One turn moves every row onto another: examples first, then more rows asked:
Q_165: [ 17   2  -3   0  25 -15   5   2   3   7 -18   7 -10]
Q_196: [ 21   3  13 -20  18   7  17   5  -8   4 -15   2 -15]
Q_24: [ 17  12   7   1   2  -3  13  -2   2 -13  -4  -3 -15]
Q_880: [ 24   1  17 -20  17   9  17  -2  -3   6  -4   3 -19]
Q_767: [ 19   1 -14  -5   2 -18  29  -8  -8  12  -9  11 -11]
Q_934: [ 21   0  -8  -6  -2 -16  29 -14  -2  10   2  11 -16]
Q_192: [  7   4  17 -16  -8  -5   7   1  -6  10 -16   2  -6]
Q_660: [  0  -3 -10 -20  16 -10   2  -5   5   9  -8  -3 -12]
Q_724: [ 11   3  20 -17  -9  -2   4  -6  -5  11  -9   5  -5]
Q_50: [ -5  -2 -11 -13  -5  -6  22  -3  -5  12 -11   8 -15]
Q_695: [ 26   4  15 -21  16  10  14  -4  -7   5  -8   6 -15]
Q_836: [ 14  -1 -10  -7  -1 -19  31  -4   0   8  -5   6 -19]
Q_102: [  5  -1 -12 -11  -6  -5  12   1 -11  10 -17  19 -10]
Q_117: [ 17  11   4  -6  13  -4   7 -22  10  -3   2  -3 -11]
Q_503: [ 12  -2  18 -11   3  -4  12  -7  -8  28  -6   5  -5]
Q_200: [ 24   6 -11 -10  -8 -14  21 -12  -8  -1  -6  14  -9]
Q_362: [ 14   1   2   8  18  -9  24   5  -1   8  -8  -3 -18]
Q_869: [  2  -2  -5 -13  -8  -2  19 -16  -1  14   5  11 -17]
Q_482: [  8  -2 -12 -20  14 -10  -7  -2   0   7 -13   7  -8]
Q_150: [ 14   1   6   0  18 -15   7  -2  16   3  -2   3 -20]
Q_671: [ 13  -2  -6 -11  -9  -1   9 -12  -7  11   0  24 -12]
Q_90: [ 14   4  16 -16  -6  -2   4  -4 -11  12 -16   6  -2]
Q_619: [ 20  14   0   1   8  -4  14   1  -8 -10 -17   0  -8]
Q_486: [ 17   6 -12  -9  -8 -17  23  -3  -5  -4 -13   8 -13]
Q_909: [  7  -3  -5 -20  13  -6  -1 -17   6  11   6   1 -13]
Q_247: [  7  -2  16 -12   4  -7  14  -1  -9  26 -15   2  -5]
Q_525: [ 19   4  -7  -9 -12 -15  23  -8   1  -4  -1   9 -17]
Q_912: [ 11  -1 -13 -20  19  -6  -2 -14  -4  13  -7   4  -5]
Q_265: [ 27   2   2   0  22 -10   2 -13   5   9  -3  13 -10]
Q_962: [ 20   2  17 -21  14   8  16   2  -1   2  -7   1 -20]
Q_703: [  6  -3  20 -12   1  -7  14  -3  -3  25  -6   2  -9]
Q_874: [ 16  -2  -7 -19  12  -5 -10 -14   1   9   0  11  -9]
Q_633: [ 26  14   5   2   5   1  10 -11  -8  -9  -3   5  -8]
Q_667: [  5  -4  -5 -19   9  -9  -4  -5  11   4  -1   4 -17]
Q_435: [  6  11  -1  -7  16 -10  10  -7   8  -6 -15  -9 -11]
Q_903: [ 19  13  -5  -7  20  -5   6 -18  -3   0 -15   0   0]
Q_811: [ 24   4   0   9  21  -6  20  -5 -10  13  -7   5 -10]
Q_878: [ 17   2  14 -20  20   5  19   5  -3   4 -13  -1 -19]
Q_923: [  1  -5  -5 -12 -12  -6  14   0   2   6  -3  14 -21]
Q_887: [ 24   3  12 -20  20   8  16   0 -10   8 -14   4 -14]
Q_504: [ 22   1   7   8  16  -6  21  -7   1   9   6   2 -19]
Q_969: [  7   0 -13 -12  -2  -1  17 -14 -15  17  -8  17  -7]

Q_912 turns into Q_482
Q_90 turns into Q_247
Q_962 turns into Q_880
Now find these:
Q_869 turns into Q_671
Q_903 turns into Q_165
Q_362 turns into Q_24
Q_486 turns into Q_836

